Here are some points:
[-56  35   9 -24  43  25  -9 104 -32  -2 -37 -91  51 -43  90 119  -4  49  28 -22  82 -71]
[-79  34  -2  -5  58  -7  67  26  13   8 -51 -55   2 -17  34 102 -11  83  33  34 110 -53]
[ -8  21 -30 -42  13 -49 -15  12  68  -2  14  19 -20  -2  -8  41 -33 -18 -40 -15 -30 -23]
[-53 -42 -50  17  56 -87  44  28 -65  55  38 -82 -36 -64  11   1  23  38 -43  84 127 -34]
[ 17 -85  38  37   2 -47  27 -77   3   2 -25  21 -45  17 -73 -29 -24 -29 -35 -12  29  36]
[  61  -50   46   20  -63   -3   40 -127   -6  -27   13  110  -62   46  -71 -113  -12  -26  -41  -65  -33   27]
[  86  -37   54   29  -58   12  -14 -115  -10  -57  -17   92    0   28  -26 -110   43  -12   15  -95  -68   46]
[  51   -1   -5    3  -62   64  -32  -36   35   -8   10   84    7   55  -10  -55  -32  -44   43  -74 -127   82]
[  82  -44   63    4  -29   -3   45  -83   25  -12   32  -14  -69   50  -27 -110  -16  -84  -13  -18  -93   15]
[  3 -36  43 -18 -22 -12  54 -19   7   7  19  -5 -31  23 -32 -30  -7 -29 -23 -10  23  32]
[ 26 -22  68 -17  50 -24  49 -40 -37 -20 -39  -4 -49 -32  -9 -63  45  32 -22  21  75  -8]
[-49  55 -64 -34  51 -62   7  52   5  34  50 -41 -30 -13  48  59  21  24 -32  48  16 -13]
[ 16 -24  68   6  48 -39  -5 -12   8  21   6 -55 -35 -29  -2 -57  21  23  20 -15 -29  39]
[  64  -52   94   26  -22   12   14  -60   -2   -3  -36    8  -30   -9   -9  -79   50 -107   23  -37  -65   59]
[-125   65  -46  -22   47    7    6   86    0   60  -13  -48   23  -24   49  118    5   45  -33   44   94  -71]
[ 25 -15   6   2 -70  68  -3  -6 -34  30 -11  45  80  17 -17 -18 -29 -40  46  -3 -44 -15]
[-71 -24 -37 -46  87 -39  14  82 -65  65 -28 -94 -27 -13  11  76 -15  79 -59  59 127 -30]
[ 86 -33  59  28 -31  40  -5 -69 -57  11  -8 103 -57  66 -58 -73  21 -56  20 -30 -57  40]
[ 59 -37  67  -2  26 -77  28 -45  -3 -13 -20  42 -45  55   0 -67  35 -65   3 -37 -54  94]
[-114   33  -62   -4  -15   17   68   16   25   36  -67  -99   64  -10   36  127  -21  -18  -15   40   97  -38]
[-47  30 -18  -2 -55  36   0  10  70  17 -12  98  12  24 -36  55 -30 -55 -20  -7 -37 -26]
[ 38  52 -10 -11  21   3   2   4 -13 -35  49  -3 -39   8  44 -30   6  39  -3 -12 -36 -23]
[-39 -36 -30  16   7   3  78 -91 -16  21 -22 -64 -14 -23  55  21  23   4   3 -20  19 118]
[-39 -14 -39  -7  34  28   3  -8  -1   6  26 -20  56  -9  17  46 -30  57   8 -20  27  11]
[-13  -4   0  38  28 -31   7  25 -17  20  -2  11  10 -10  32   7   4 -13   6  11 -20  14]
[ -58    8  -26  -23   34  -19   24   22    7   34  -13 -127   -2  -18   94   97   -1   25  -14   12   26  -14]
[ 99  -1  12 -32 -14  36   3 -48  30 -67  45   0 -43  12  17 -89  12 -20  -9 -47 -64  12]
[ 34 -34  13  -9 -69  41 -18  -3 -30  21  21  74 -14  44 -42 -56 -29 -54  44 -51 -54   9]
[ 11 -43 -46  17 -93  61   4 -98  -2   3  -1  79  52  21 -87 -40  -7 -35   6  -7 -21  14]
[-18 -12  11   4 -41  44  48 -58   2  16 -30 -82 -11 -15   3 -18 -18  -9   7  -4  40  12]
[-10  10   8   4  53 -58  -3  57 -40  47 -21 -76  -1 -29  43  45  -7  47  51  88  73 -41]
[  71   29   61   16  -46   25  -49 -110   47  -13   52   87  -75    6  -87 -103  -17  -58  -37  -10 -127   32]
24 more points follow, each with its number after it:
[ 30  -8  36   8  -7  -3   3  36 -18  33 -50 -16  -9  23 -14 -15  -3 -40  53  26   6  13] 0
[-43  74 -44   8  31   2 -52  95  64 -21   2 -46  12 -33  58  88  -4  42   3 -11  -1  -9] 1
[ 37 -25  88  22  -3 -38  65 -65 -10   4 -35  27 -61  -5 -14 -60  18 -12 -40 -31 -16  37] 2
[-71  50 -60  -5  26 -45 -14 102  11  52  36 -48   9  24  37  89  -8  -8 -34   5  10  28] 3
[ -3  30 -60 -18  31  18  -7  -1   5 -26  -9  12  21 -15  48  37 -20  34  -2   0 -31  17] 4
[ 116  -53   55   32  -17   -9   12  -89  -27  -38   60  110  -60   49  -99 -127   12  -38  -64  -12  -48   31] 5
[-11  14 -24  28  -2  23  12 -83  49 -19  33  43   0   9 -23   6 -16   5 -27 -33 -39  36] 6
[  53  -14   82  -35   -8   29   -5   -9    4  -16   34   54  -48  -46  -56 -108   23   25   12   -7    0  -31] 7
[-19 -82  14  -3 -12 -32  72  -7 -47  18  15 -44 -26 -11 -38 -48   9   2   8  12  30 -11] 8
[ 33  10  45  27 -45  19  13 -30  13 -19  28  22 -21   3 -34 -77  -2  -8  24  30 -63 -45] 9
[ 15 -32  32 -16  26  -7  30 -23 -49  11 -17  47 -46  39 -32 -20  -1  -4  -7 -64   5  15] 10
[ -5 -10  23  31  41 -36 -12   3 -27  23 -37  25  16   4  41  19 -43  40   8  15  23  -2] 11
[ 14  12 -38  19 -73  36  33 -62  17 -38  -6  42  25  38  14  -8  -7 -71  37 -44 -56  -8] 12
[  91  -35   -5   16  -84   85    1  -54  -91  -35   32  127   -3   45  -23 -127   28  -37   43    1  -60   49] 13
[ 62  18 -41 -11  23  10 -56  21 -77 -15  66 -12  20  48  71 -53  23  38  32  -2 -47  48] 14
[ 13 -26  -2  63 -63  13   7 -59  38 -46 -11  54  35  16 -35   5  -8 -23  15 -19 -32  33] 15
[-42  -9 -90  20  43  26 -63  87 -26   0  14 -28  85  13  48  59 -46  14  18   8  -7  -7] 16
[  96  -20    9   54  -58   67    0 -124   -6  -33   31   67  -41   34  -36 -118   10  -77   14  -37 -118   59] 17
[-65  10 -40 -43  37 -20   6 119 -15  64 -31 -66  29 -34  15  93 -40  67  14  67  83 -80] 18
[ 34  34  53 -42  92 -84 -97  10 122 -15  65  27 -28 -18 -45  -8 -17  66 -76 -22 -66  51] 19
[-33  64 -17  -2  12  33 -23  28  18 -26  41  -9  48 -36   1  32  -8 100  49  27  25 -53] 20
[-67  24  -6 -33  -3 -11  63  94 -11  22 -15 -44   6 -12  38  81  14  17  46  21  71 -95] 21
[ -43   13   47   21   48  -13   23  -14   -2   48 -101  -61   13  -59  -21   23   11   32   -4  119   76    5] 22
[  98   24   -8   43 -104   95  -39 -100   17  -64   28  127   18   38  -55  -46   14  -53   13  -44  -83   21] 23
Which of these numbered points is nearest to each point below, ignoring the direction in which the first points spread most? Its number follows each.
[ -9   2 -20  46   4  48  44  -9 -46   0  -6 -72   0 -19  37  12  10  -1  46  49  36  10] > 17
[-43  24 -79 -36 -25  30  44  21  32   9   9 -16  36  13  16  65 -20   3 -23  17  10 -64] > 12
[-15  -7 -21 -29  27 -72 -16  21  52   6  29   3  -8   8  23  30  16  26 -39 -30 -19  42] > 3
[-20  73 -36 -48  61  -2 -34  93   2  -4  38 -80 -27 -15  45  45  25  56 -13  -5   7 -16] > 1
[ 72 -15  -4  19 -35  13 -36 -76  13 -50  78 105  -9 -13 -62 -92  -4  35 -13 -12 -92   5] > 20
[ -7 -36  11 -18   4   6  10  -1  -4 -13   3  -2  -6  -9 -26 -22 -15   1 -24 -39  36  16] > 10
[-24   7  22  25   6  27 -46  36  40  21 -41 -22  81  -7  16  73 -33   5  17  11  63  -7] > 15
[-34  15  14  -1  -1  -8  28  68 -45  65 -40 -62   7 -23  47  26  17 -29  84 107  51 -36] > 0
[  27  -44    8   61  -76   33   -1 -110   21   -2   17  127   32   58  -37  -56   26  -94  -13  -42 -114   74] > 15
[-85 -26 -39  42  74 -55 -41  48 -39  75 -28  28  36 -17   8  25  -6  75  -2  82  49  -8] > 11
[  7  -4  16  -7 -41  45  50  29 -23 -33 -22  39 -28  50  14 -15   7 -27  71   9   1 -40] > 21
[ -76   26  -60  -72   65  -54   53   84  -41   60  -22 -104  -21  -60   53   83   11   56    7   70  121  -68] > 8
[ 50   0  37  -1 -84  56  75 -93  36 -78 -30  84 -10  38 -33   1  33 -62  56 -81 -36   7] > 12
[  80   -3   17    3  -33   41   -1  -76    7  -52   42   39  -54  -12  -63 -110   26    1    0  -14  -11   14] > 7
[ 50 -46  20 -47 -55  66 -60  11 -26 -13  29  61  -3  12 -57 -60 -10  -7  -1 -35 -36  17] > 18
[  94   19   -9    4  -70   82  -34    0  -47  -59   44   64   19   56   30  -96   17  -57   30  -96 -115   24] > 14
[ 13  20  -1  20 -39  44   3 -47 -13 -44 -10  64  25  -4 -52 -25  26 -41 -20 -45 -20  48] > 15
[-31   8  -7  16 -33  18  21 -16  17  -5   1  33   9  15  -7  22  -8 -29  24  24  13 -17] > 15
[   1  -32  -50  -22   -7    7    7   37 -100    2   35   51   42    6   14  -55   49   29   21   39   16    2] > 13
[-12  23 -19   5 -43  48 -27  26   7  -5  21 -29  53  14  36  13   5 -28  41   7   2 -23] > 12
[-19  68 -34  29  56 -19 -57  97  -5  20  -3 -73  38 -39  54  88  11  40  38  48  25 -22] > 1
[ 47   3  35   8 -15  29 -25 -40  18  11  38  29 -24  18 -47 -70   9 -54 -38 -54 -56  75] > 3
[ 35 -14  36  31 -18  -5 -66 -33  -1 -33 -35  66  23  15 -32 -24 -41 -28 -24 -22 -45  44] > 11
[  3 -29  -5  21  16  36 -21  28 -92  16  49  31  -9   4   0 -64  24  11  26  22  18 -13] > 13
[  43  -42   38   -6  -75   43   24  -51  -32  -51  -19   54  -13   38   33  -51    9  -51   38 -115  -61   37] > 12
[-77  27 -60  22  58 -61 -21  91 -27  46   1 -53  54 -38  86  86 -16  38   2  64  71 -62] > 11
[ -40    6  -52  -34   24   25  -25  100 -119   52   18  -19   14   23   45  -11    3   76   11   53   68   22] > 13
[-58  47 -35   0  51  -5 -29 126  -7  59  14 -30  31  -6 -24  50 -22  62  29  75  86 -61] > 18
[  55  -38   28   39  -65   53   -3  -88  -12   -3    2   18  -36   13  -19 -127  -10  -74    0  -23  -68   55] > 17
[-18  26   2  14 -55  81  18  89  13  15 -12   1  34  29  12  78 -18 -18 121  -7  31 -50] > 21
[ 62  -1  34  23 -68   2   6 -73  63 -39  52 118 -39  41 -49 -99   8 -67 -10 -25 -78   0] > 9
[  8   3 -21 -27 -30   5  -4 -16 -66  20   7  31  -6   1 -14 -31  38  -9 -10  22  -8  26] > 13
[-40  -2 -21  -8  41 -14 -21  65 -14  13  10 -27  30 -25 -10  32 -16  39 -25  18  23 -24] > 18
[ -63   31  -39  -35  107  -85  -21   62   23   50   21 -112    2  -27   31   73  -34   67  -53   41   58  -38] > 3
[-27   6  48  17  20  10  15  49 -46  38 -61 -38   6 -34  36  -9  30 -37   6  37  56  -5] > 0
[-69   2 -90 -20 -32  43  20  40 -18  15  10   9  61  39   6  46 -21  -8  -7 -28 -22  25] > 12
[  0   9  40 -18 -19 -37  35  12  64 -13 -52  33 -11  22   6   0  21 -29  25 -11 -24 -10] > 21
[  87  -23   18   12  -84   35   30 -125   12  -43  -10   62    8   44   -6  -91   -1  -47   -2  -43 -108   11] > 12
[-116   10  -52  -19   79  -17  -11   59   -6   52  -62  -89   25  -26   45   90  -41   64  -15   70  107   20] > 11
[ 11   1 -13  17 -13   4 -43   1  -6 -15  74  62  -6  -2 -47 -48 -22  51 -23  -6 -51  28] > 20
[  1   1  59  29  21 -18  38 -11 -84 -13 -38 -26 -33 -30  60   4  57 -13 -11   9  48  30] > 2
[ -50   19  -15  -34   56  -28   -5  123  -44   54   -1 -127   12  -45   60   64    5   32   43   81  101  -20] > 0
[ 35 -21  50  47  28 -76  -2 -21   8 -11 -29  13  11  16 -12 -47  -7 -48  -2  -5 -38  24] > 11
[ 118  -37   85   22  -49  -29  -34 -127   28  -53    9   23  -38  -30  -54 -127   69  -57  -24  -78 -124   90] > 2
[ -29   51  -18  -30   74  -19  -42   91   13    3  -22 -127   22  -70   44   77   -9   81    6   77   71  -76] > 9
[ 112  -40   -9   36  -59   61   20  -73  -30  -49   28   43   -2   77  -29 -117   14  -70   31  -15  -84   57] > 17
[  7  27 -29  51  22 -47 -23  29  -4  -6  32 -41  21  -6  38  42 -31  47  -5  56  -3 -43] > 9
[ -7 -25  36  14 -28  32  17  15 -63  50 -48   9  -8  39  29 -38  36 -80  67  41 -15   2] > 0
[ 37 -60  22  -8 -31 -23 -10 -29 -38  21  -8  37 -18  15 -38 -79   1 -75 -52 -50 -43  70] > 10
[ 111  -10   22   92 -116   87  -78 -120   60  -68   20  127   71   39  -26  -83   24  -87   68  -67 -127   88] > 23
[-58  13 -31   3  45 -64 -12  35 -16  33 -26 -58  31 -22  24  34  -3  32 -14  62  45 -18] > 11
[  94  -32   65   55  -13   12    3  -45  -46  -31   -7   48  -36   47  -30 -123   50  -28   68    2  -37   36] > 0
